In the rows, 128 means zero.
Each row of T is roughly a mix of the hidden directions of one of 4 groups.
T:
[[ 85  70 143 130 127 147 145 141 136 141 113 185 163]
 [117 172  89 142 167 151 187 141 125 117  92 114 121]
 [100 122 126  80 128 168 172 146 184 103 122 114 115]
 [123 115 136 113 110  87 122 168  97 182 139 184 124]
 [151 143 125 170 108 141 158 111  75 157 135  75 110]
 [139 206 115  99 155 110 136 132 126 106 140 153  89]
 [112 158 124  70 145 169 168 133 180 111 130 140 125]
 [131 136 163 103 172 181 189 127 132 106 121 138 114]
 [160 168 132 105 142 172 168 132 144 176 137 120 168]
 [110 111  99 164 111 144  82  86 151  95  87 152 140]
 [124 144 156 139 173 180 182 102 123  87 125 129 126]
 [113  91 164 136 119 155 174 131 118 158 168 102 172]
 [126 171 119  90 109 105 158 138  92 163 167 134  85]
 [111 125 120 174 126  85  77 136 149  68 124 122 131]
 [ 92  95 105  83 100 166 121  83 151 132 113 163 125]
 [134 114 126 122 106  97 112 166 161 118 147  49 124]
 [126 117 130 207 123  86 110 146  98 104 124  99 125]
 [110  68 165  75 163 126 137 115 101 115 144 141 111]
 [109 126 150  67 109 171 178 130 155 140 159 132 118]
 [100 138 122  90 130 168 180 151 182 103 121 111 115]
 [146 181 109 204 119 114 128 135 105 116 105 125 109]
 [135 159 102 136 128 120 156 165 151 127 133  46 131]
 [182 123 147  85 134 129  80 119 166 124 138  83 132]
 [168 163 130  87 150 151 163 111 103 147 136  85  95]
 [141 148 145  90 171 156 191 147 118 164 140 131 148]
 [111 178 106 152 141 111 119 145 140 111 108 204 134]
 [ 62 107 115 135 145 122 156 162 165  84 122 138 150]
 [ 97  69 131 105 104 141 100 121 158 105  96 169 106]
 [115  50 141 128 107 101  99 139 120 110 119  93  97]
 [ 99 169 116 127 148  77 132 163 118 131 153 186 145]
 [157 170 119 127 143 134 177 170 129 152 127  69 124]
 [170 137 142 125 187 154 136 149 138 135  74 160 146]
 [119 194 103 155 111  79 128 174 134 133 149 140 128]
 [125 158 120 131 140 171 139 127 164 120  86 197 141]
 [ 93 121 142  96 163 153 152 130 158 115 133 188 167]
 [185 158 127 166 137 130 120 118 114 136 127  57 136]
 [181 170 117 126 119 113 135 158 111 186 132  89 125]
 [182 146 126 146 165 153 139 125 129 128  99  60 135]
 [142 200  95 159 135 137 157 152 153 123 116  92 137]
 [ 62  62 142 139 103 122 135 134 128 110 139 158 135]
 [152 158 140 111 146 189 161  74 121 112 126 112 103]
 [161 126 163 151 117  97  81 126 104 161 157 165 161]
 [105 104 122 147 102  94  87 102 126  79 155  83 109]
 [149 169  82 173 144 124  98 129 148 118  76 129 150]
 [138  79 159 105 144 120 160 153  97 159 150  74 130]
 [128  78 123 138 113 111 108 152 149 108 113  51 117]
 [132 156 133  97 140 189 160 111 160 144 118 175 153]
 [ 72  86 115 158  84 108  98 106 128  94 134 143 119]
 [160 175 128 186 157  98  96 139 134 101 126 116 156]
 [142 109 163 105 138 129 180 158  97 158 159  81 116]
 [127 192 121 115 176 139 178 138 140  94 138 108 120]
 [134 181 124 153 120 138 143 109  92 160 134 196 132]
 [106  95 104 133 123 132 125 155 173  86  80  89 105]
 [158 124 122 150 111 121  73  92 101 170 117 170 153]
 [158 121 100 165 106 121  74  91 123 125 105  76 128]
 [105 113 106 113 111 183 143 128 186 123  81 148 137]
 [172 173 145 155 133 104 145 158 101 139 152  77 109]
 [185 189 114 159 144 121 130 137 106 151 116  90 124]
 [115  50 145 106 120 157 129  98 101 142 102 148 107]
 [122 140 101 158 150 100  92 122 112  95  81 179 104]
 [117 116 117 167  87  67  85 163 117 146 135 144 134]
 [140 164 147 144 174 112 135 110  83 141 165 163 168]
 [ 87  81 137 146  86 156 155 125 113 140 108 177 109]
 [119 102 127 154 125 116 147 165 141 105 127  44 124]
 [138 155 108 168 136 147 100 109 165  72  81 130 121]
 [113  64 121  70 139 160 123 106 144 150 104 140 149]
 [104 153  98 118 127 113 173 153  85 174 122 171 110]
 [ 89  97 127 134 123 137 126 101 101 133 112 211 129]
 [151 139 169 111 129 174 130  71 112 138 151 175 134]
 [147 126 138 148 154  70  72 140 131  83 138  99 126]
 [153 108 107 150  95 143  74  85 141 116  93  90 114]
 [185 142 151 151 131 139 130 101  65 161 123 118 103]
 [159 169 140 141 180 102 154 164 105 148 151 107 161]
 [123 110 155  75 152 167 124  74 151  92 148 134 132]
 [105  97  87 152  84  90  95 132 123 123 119  78 109]
 [122 164 105 111 123 146 179 157 163 135 141  67 134]
 [ 82  79 112 136 123 164 135 106 135 117  83 176 136]
 [133 182 123  85 134 148 171 147 169 120 152  92 117]
 [134  72 115 168 134 110  75 123 131 119  87 106 156]
 [ 98 104 134 119 105  84 142 170  95 174 160 158 130]
 [133 135 146 123 144 146 117  93 107 141 124 217 143]
 [107 132 104 138 140 166 138 117 144 121  70 196 135]
 [138  67 139 160 101  93  87 130  96 139 129  90 122]
 [ 85  91 144 130 155 145 135 110 126  84 109 191 126]
 [110 102 145 135  86  90  78 123 146  86 164 111 107]
 [162 161 141  69 123 143 136 102 124 166 178 109 131]
 [151 119 124 168 136  76 120 178  98 150 124  81 135]
 [ 70  74 147 145 103  94 135 143 107 108 163 128 120]
 [140 215 107 149 133  94 112 135 132 120 149 152 136]
 [100 112 165  99 130 141 191 147 125 123 178 100 119]
 [143 189  84 154 151 132 128 144 165 107  93 103 142]
 [140 137 149 178 113  77  94 150 123  91 155  94 113]
 [140 163 156 131 135 150 189 159 134 156 167 107 160]
 [ 93 132 106 130 150 170 159 134 170  98  82 162 142]
 [ 99  82 150  99 116 113 119 119 100 113 130 179  76]
 [124 138  95 130 165 109  88 127 147  80  75 157 110]
 [121 151 136 117  98  79 142 156  98 142 186 109  92]
 [ 83 126 135  87 125 163 152  99 147 108 141 189 122]
 [129 102 116 155  99  88 107 148  78 181 115 155 121]
 [189 161 128 145 165 123 101 126 138 105 109  74 128]
 [137 132 158 115 103  94 139 136  82 143 185 104  85]
 [ 91 118 161  73 140 138 163 138 148 121 176 160 144]
 [150 132 151  93 182 166 120 102 154  94 102 164 130]
 [128 105 116 190 139 142 149 151 133 126  90  75 161]
 [131 167 155 120 147 186 173  92 135 122 155 147 152]
 [108 129 120 122 140 187 201 132 126 148  97 146 130]
 [ 98 128 147 142 160 140 158 112  93 126 135 203 149]
 [159 160  97 163  94 136 123 143 155 151 112  66 141]
 [126 145 130 105  96 179 173  93 107 177 147 147 122]
 [121  62 160  92 113 158 161 129 119 143 134  93 104]
 [172  82 150 127 144  96  75 121 102 129 122  87 117]
 [ 60 108 111 144 119 108 167 136  87 141 143 164 134]
 [135  87 147 102  99 170 151 136 134 133  89 129  68]
 [107  73 149 112 147 154 183 135 109 154 141  98 156]
 [162 152 113 138 130 115  98 109  84 174 105 184 126]
 [180 174 118 167 143  98 107 142 116 137 131  77 141]
 [ 94 108 111 157 149  94 114 157 158  67 113  97 137]
 [110 134 143  74 135 173 164 112 141 147 142 185 140]
 [120 143 136 110 116 157 204 162 128 170 148 108 131]
 [ 88  80 126 112  96  89 113 181 153 144 140 144 141]
 [137 161 127 129 180 142 118 101 124 109 101 198 142]
 [170 173 101 132  98 157 137 111 115 157  96 108  81]
 [ 62 101 132 131 134  96 172 167 110 120 158 139 134]
 [170 117 178 101 128 136 140 152 143 126 156  66 110]
 [169 160 135  97 136  85 123 144  94 159 168  94 106]
 [114 112  87 119 102  75  83 165 160 129 119  97 127]
 [131 112 103 147 118  61  79 175 134 132 116 104 133]
 [115 100 127 128 137 111 167 136  81 127 143  57  97]
 [177 176 135 142 157 119 109 123 101 163 122 176 152]
 [ 99 166  95 157 122 148 151 122 124 125  94 197 120]
 [136  99 116 177  81 121 122 150 130 142 110  62 123]
 [134 141 146  61 133 175 150  89 140 145 157 152 132]
 [105 151  92 120 101 122 160 167 165 145 147  72 146]
 [153 169 110 160 139  83 133 167 106 130 131  72 112]
 [139 131 118 117  67 168 118 104 140 181 114 169 127]
 [166 155 108 179 108 100  78 135 142 123 117  85 138]
 [ 95  88 144 171 131 147 148  91  79 104 114 156 112]
 [ 86 103 116 171  99  81  91 114 114 100 158 117 139]
 [116 122 166 130 135 143 179 164 156 109 167  80 148]]
Each list below has three rows that fit no group; the rest each fit one group, if only roughly. Name those rows in the order they come.
    K530: [139  86 143 110 127  80  76 162 151 102 128  98 108]
    K366: [118 163 126 143 111  62 104 138 113 117 189 113 127]
    K450: [121  84 126 181 107  99 100 120 105 118 136  70 138]
    K825: [ 94  90 110 154 100 105 125 181 162 104 101  99 116]
    K170: [129 158 152 143 167 107 177 147  89 120 174  94 132]
    K811: [ 94  86 119 143 147 123 129 131 135  62  92 103  94]
    K714: [108  82 134 104 103 100  81 142 176  96 145 104 129]
    K510: [141 197 127 156 144 123 103 123 164  87 134 162 148]
    K910: [ 92 129 141 121 143 137 117 124 175  90 140 189 168]
    K994: [ 98  66 117 125 144 164 131  85 120 101  83 135 118]
    K182: [122 194 110 100 120 157 155 103 132 124 130 175  95]
    K73: [133 109 115 172 113 118 137 127  99 122 121  45 107]
    K845: [ 89 122 148  86 107 104 156 144 126 128 200 117 118]
    K871: [ 98 129 109 128 120 101 121 157 173  73 138  74 113]
 | K825; K994; K871
    K862: [168 198 114 113 130 144 109  96 134 160 137 160 149]
    K699: [179 173 106 163 113 132  87 110 132 121  88 118  99]
    K208: [197 148 164 144 172 112  89 124 116 109 125 115 126]
    K516: [ 88  70 140 108 133 161 159  84 109 107 140 102 119]
    K614: [160  82 128 138 123 100  62 117 126 137 122  83 150]
    K850: [ 86  64 112  97 120 153 159 147 140 155  95 141 137]
    K738: [178 144 145  77 111 147 134 128 140 151 148  74  97]
    K264: [176 164 121 154 138  79  78 157 129 148 128 121 153]
    K807: [174  80 164 127 146 151 139 141 118 145 107  69 126]
    K292: [161 173  89 143 105 143  86  95 145 124  85 140 106]
    K160: [159 168 140 112 151 147 140  92  89 170 147 172 147]
    K627: [160 145 132  97 139 172 170 151 164 154 121  79 142]
 | K850; K160; K627
    K771: [178 197 119 134 140 142 124 122 155 131 140  83 151]
    K885: [152 143 118 124 124 132 120 153 181  98 114  55 113]
    K582: [159 172 122 119  84  93  92 122 122 157 175 108 117]
    K512: [176 163 141 172 138 118  81  89 104 131 138 141 153]
    K116: [184 160 135  98 134 165 145  99 120 167 141  85 130]
    K272: [ 86  65 160 150 144 136 167 141 118 116 146 112 162]
    K553: [113  60 151 129 112  98 104 171 153 132 141 106 159]
    K142: [162 128 118 178 115  93  85 113  90 132 127  79 120]
    K483: [103 124 162 136 129 138 143  94  87 124 156 201 125]
    K187: [135 152  92 191  90 100  97 134 130 116 112  90 116]
    K357: [169 108 149  94 123 139 139 131 119 154 144  52 109]
    K25: [ 75  82 161 122 137 151 186 138 120 120 149 148 142]
    K432: [181 194 122 141 163 137 114 136 159 109 100 121 133]
    K453: [146 190 119 131 167 125 117 132 149 132 129 176 178]
 | K885; K553; K483
    K423: [122  95 104 125 104 137 103 131 178  95  95  71 111]
    K458: [189 147 161  96 155 130 107 125 109 164 126 174 126]
    K151: [ 95  79 152 182 142 113 109 118 114  81 123 153 145]
    K939: [ 54  82  98 150 102 103 128 141 130 108 119 144 129]
    K499: [111  66 185 126 127 105 122 127  95 118 171 136 125]
    K589: [134 105 159  75 153 145 174 147 127 153 161  89 142]
    K218: [ 88  69 124 146  98 104  82  99 112 107 129 152 122]
    K514: [ 64  87 140 129 124 125 156 152 126 117 126 190 129]
    K690: [112 121 152  90 133 110 174 174 131 142 182  94 134]
    K135: [129  87 124 179  70 112 100 128  96 149 109 122 103]
 | K423; K499; K690
    K445: [161 144 138 103 168  77  75 111 106 109 155 120 118]
    K324: [112 136  96 165 110  84 124 170 141 131 141  69 152]
    K901: [119 123 137 108 120  97 147 174 144 131 176  61 133]
    K865: [117 149 139  74 157 157 168 138 175 117 158 114 156]
    K781: [141 140 124  88 121 137 162 176 169 140 135  67 117]
    K184: [ 63 127 109 142  95 108 137 145 130 112 129 190 109]
    K964: [143 150 161 109 149 105 158 162  95 173 171 157 145]
    K841: [ 96 132 117 145  82 100 137 148 131  93 148  84  75]
    K922: [156  75 136 143 113 104  68 112 114 153 130  95 155]
    K673: [186 155 137  83 157 134 135 130  96 171 115 139  98]
 | K901; K964; K841
    K608: [121 141 101 126 121 108 168 169 123 152 145  53 127]
    K19: [ 69 118 135 107 132 123 160 143 124 126 147 201 134]
    K611: [ 80  81 101 123  95  91 124 177 149 128 121 106 120]
    K735: [122 179 101 145 133 134 166 166 159  94 106  94  99]
    K567: [182 200 125 162 154 122 113 123 129 120 132 101 143]
    K219: [108 113 125 140 146 159 117 102 151  70  78 169 111]
    K281: [188 182 118 126 142 146 142 146 123 181 102 131 133]
    K65: [ 66 104 111 143  75 137 124 112 141 114 124 179 121]
    K718: [121 135 161 104 150 130 117 105 117 117 148 215 131]
    K92: [102  96 153 145 106 153 143  88  84 145 139 186 128]
    K125: [ 79  88 112  97 128 151 182 152 144 156 124 122 156]
    K419: [178 140 148 148 105 104  92 141 134 115 142  66  98]
    K742: [108  70 139  99  90 152 110  76 111 142 133 154 112]
    K274: [ 99  96 111 140  94  84 121 180 147 133 141  79 136]
 | K608; K718; K125
    K579: [ 80  62 123 115  83 136 144 157 152 131 112 125 111]
    K726: [132  77 102 154 104 140  86  91 120 126  75 110 116]
    K532: [149 156 139 110 170  92 125 127 110  90 164  76 103]
    K523: [194 167 130 135 133 139  85 101 151 122 126  85 139]
    K358: [167 168 139 163 146 130 122 115 136  96 147  60 138]
    K928: [122  68 129 142 119 149 145 147 140 114  89  66 108]
    K248: [105 150 153 131 107 145 199 140  95 143 165 143  99]
    K223: [129 159 122 121 135 152  96 103 179  84 105 181 129]
    K16: [115 142 106 163 124 100  69  92 126  85 116 168 124]
    K40: [106 134 115 156  95  59 101 155 117 121 169 104 126]
    K909: [127  93 138  68  77 162 130 128 164 154 131 123 105]
    K53: [125 145 145 181 109 146 171 125  87 171 151 145 158]
 | K579; K928; K16
    K216: [133 158 103 163 173 107  97 115 113 104  89 177 138]
    K176: [174 128 119 107 116  88  61 124 131 134 131  84 109]
    K412: [ 77  62 135  87 139 107 114 131 148  98 144 132 138]
    K722: [135 141 140 134 138 188 168  92 105 157 114 176 144]
    K795: [127 122 133 148 149 132  81  98 167  55 112 129 139]
    K343: [138 116 138 105  89  78  84 141 132 124 169  88  97]
    K770: [111 129 106 117 118  99 143 187 166 122 138  64 130]
    K649: [157 121 102 129 107  99  52  96 133 126 123  90 125]
    K100: [115 167 131  61 160 146 168 135 156 108 147 143 111]
    K684: [123 162 120 140 149 141 181 163 156 103 130  67 133]
    K848: [152 161 129 162 130 106 156 184 127 129 132  67 115]
 | K412; K722; K848
    K999: [110 132 125  94 109 105 174 180 122 167 166  99 117]
    K560: [ 82 129 120 132 109 145 181 142 117 171 140 177 157]
    K297: [159 113 149  76 138 161 156 109 112 178 150  95 137]
    K376: [131  61 139  85 102 135  99 128 161 122 119  89 109]
    K779: [112 100 135 149 131 163 120  83 112 117  92 196 129]
    K459: [ 78  92 121 162 108 106  94 112 122 110 127 184 149]
    K872: [158 107 136 133 116  83  74 115 102 119 146  75 102]
    K330: [ 83 127 124 103 121 160 170 138 150 102 105 176  89]
    K332: [161 180 110 150 157 131  94  82 109 119 106 167 133]
    K257: [ 64 130  94 128 115  84 134 170 157  98 144 123 130]
 | K999; K779; K257
    K128: [145 177 116 132  95  90 124 127  94 154 175  95 102]
    K823: [101 158 143 162 151  97 173 177 103 119 149 162 131]
    K954: [101 134 121 154 118  98 140 175 158  80 139  75 112]
    K360: [126 100 127 136 142 129 103  93  88 110  84 181  88]
    K76: [101 117 122 187 120 135 141 122  91 147 105 189 149]
    K525: [135  93 144  95 136 185 154 110 121 165  96 171 130]
    K597: [ 81  85 117 125  81 104 100 147 164  95 124 134 104]
    K437: [147 147 144 122 127 159 183 123  94 187 157 114 149]
    K863: [ 85  87 120 114 101 141 178 136  91 159 118 147  95]
    K291: [ 84  95 108 146 107  94 112 158 163  93 137  84 139]
    K972: [164 174 141 121 154 180 174 100 104 153 126 136 128]
    K824: [101  88 159  92 111 129 100 126 180  85 155 142 131]
 | K954; K597; K437
    K63: [122 177 127 138 117 160 134 112 151 134 126 206 152]
    K772: [124 107 178 115 158 157 117  88 135  82 138 176 133]
    K564: [172 157 157  65 158 138 110  94 126 131 157 146 121]
    K334: [130 125 150  78 145 136 141 146 122 159 123 207 122]
    K953: [126 170 132 121 184 137 132 123 155  66 113 163 121]
    K739: [108 144 143 121 128 163 169  94  95 116 129 185  86]
    K447: [181 139 126 128 138 185 129  94 140 130  86  87 117]
    K385: [120 102 147 171 150 105 121 152 143  71 133  74 140]
    K570: [171 159 110 169 150 155 144 151 138 144  71 107 142]
    K947: [ 98 119  95 167 103 100  82 125 157  77 109 116 120]
    K907: [159 154 120 117 104 120  86 101 155 113 159  63 125]
 | K63; K739; K947
    K148: [147 123 119 184 131 106 110 146 135 117 124  54 157]
    K593: [154 150 109 143 140 106 114 152 155 107 123  45 132]
    K763: [159 207 106 151 133 168 146 107 140 130 107 134 129]
    K5: [135 123 137 131 104 113 152 177 145 137 154  50 122]
    K581: [139 153 130 111 150 130 169 146 136 114 153  46 119]
    K153: [142  82 143  99 126 184 114 105 172 113  87 124 124]
    K198: [155 120 127 157 167  91  76 125  99 106  87 156 115]
    K685: [186 171 149 153 159 147 138 102  81 150 123 137 126]
    K55: [193 143 110 113 109 135  89 121 141 175 109  89 133]
    K188: [128 146  89 198 116 137 132 145 146 120  78  98 142]
    K215: [148 106 109 129 103 131 132 157 144 137  97  49  98]
    K36: [124 111 101 173  94 122 127 161 145 114  88  71 103]
    K569: [100 108 109 101 107 177 168 112 122 156  94 169 106]
 | K581; K55; K215
    K275: [ 66 133 134  95 132 111 165 145 129 117 174 172 130]
    K66: [ 98 106 101 140  67 132 130 135 154 109 120  75  93]
    K282: [164 196 130 171 130 120 113  99  91 137 144 152 130]
    K84: [119 137 109  95 170 150 135 137 192  86 102 107 145]
    K580: [ 97 139  86 199 140 116 140 116 101 101 106 103 138]
    K17: [102 106 144 108 163 124 121 149 184  62 129 120 141]
    K104: [130 186  98 142 115 150 184 130 123 143 137  77 118]
    K604: [135 138 143 107 124 128 165 186 166 134 154  70 134]
    K756: [ 61  90 140 119 117 119 146 141 151  74 153 127 114]
    K578: [148  85 114 142  85 129  89 138 156 147 104  71 139]
 | K66; K282; K756
    K831: [ 72 104 109 126  81 129 119 142 181  90 120 139 113]
    K594: [130 114 136 180  91 130 117 102  78 172 132 165 144]
    K659: [ 66  86 102 132  90 145 124  96 132 111 108 164 115]
    K585: [122 131  96 178 153  75 104 170 119 114  90 130 137]
    K935: [179 158 158 150 104 102 111 135 105 143 170  84 113]
    K607: [ 70 118 114 173 107  83 113 150 137  83 139 137 126]
    K470: [ 87 122 128 162 131 167 177 128 122 128 103 186 146]
    K716: [ 90  49 129 162 116 134 128 138 131 106  88 122 126]
    K929: [ 79  59 128 165  96 106 122 133 112 109 130 107 123]
    K511: [109 116 144 104 149 154 170  97  78 151 136 181 122]
    K374: [105 131 114 145 126 108 153 182 165 109 141  64 145]
    K431: [143 105 135 133 145  99 137 146 102 140 154  43 140]
    K816: [139 141 100 156 125 152  88  96 152 104  69 166 124]
    K471: [173 163 105 157 127 141  87 105 148 102  81 110 107]
 | K831; K935; K511
    K477: [ 86  93 131 117  93 113 160 143  86 174 156 151 120]
    K20: [122 132  92 171  73 110  72 110 135 144 117 148 146]
    K48: [129 117 121 136 139 143  94  93 121 143  97 205 161]
    K898: [101 125 118  76 159 151 138 129 176  83 102 155 112]
    K927: [183 170 113 167 132 135  89 119 141 114  80 120 115]
    K52: [126  45 149 147 131 105  91 122 106 126 126 103 149]
    K375: [ 83 103 137  85  98 128 157 132 147 112 178  90 109]
    K657: [103 114 137 134 162 128  95 104 151  72 115 183 149]
    K709: [156 191 145 147 132  95 121 121  98 135 188 123 137]
    K830: [176 117 121 120 113 139 116  99 101 163 123  57 110]
 | K20; K375; K709
    K704: [183 179 103 112 129 139 130 153 151 158  99  90 115]
    K345: [ 67 139 116 123 110 127 165 153 172  90 160 107 132]
    K537: [ 79  75 128 172 121 100  97 118 118  96 128 150 150]
    K942: [ 98  91 145 118  85 129 127 121 107 170 150 191 137]
    K111: [177 156 130 150 163 176 129  88 129 107  88 110 124]
    K634: [149 160 162  96 172 178 153 102 150 101 136 149 136]
    K181: [102 187 120 129 121  87 150 144 107 135 188 148 131]
    K741: [116 128 134 138 165 151 116 113 170  53  97 146 129]
    K469: [132 154 119 129 115 119 176 136  81 172 163  82 115]
    K724: [100  74 108 144 135 136 105 130 154  93  65 146 125]
 | K704; K345; K111
    K536: [189 113 148 146 148 134  82 117 144 112 107  76 142]
    K689: [ 74 105 115 165 116  99 127 145 107 107 108 185 109]
    K743: [184 178 151 157 143 149 134  90  91 144 144 120 134]
    K489: [147  98 129 186 139 137 104  82  78 131  97 123 139]
    K793: [115 105 131 106 107 146 180 125 102 170 162  73 129]
    K15: [ 60 108 112 158 129 130 153 142 138  84 103 166 123]
    K230: [101 107 161 131 102 130 155 122  80 135 147 183  87]
    K883: [173 147 135  96 150 170 110  78 133 110  97 141  93]
    K325: [132 102 147 112 154 147  89  92 139 116 108 197 153]
    K271: [ 91 110 146 116 131 112 136 121  92 148 159 204 144]
 | K489; K325; K271
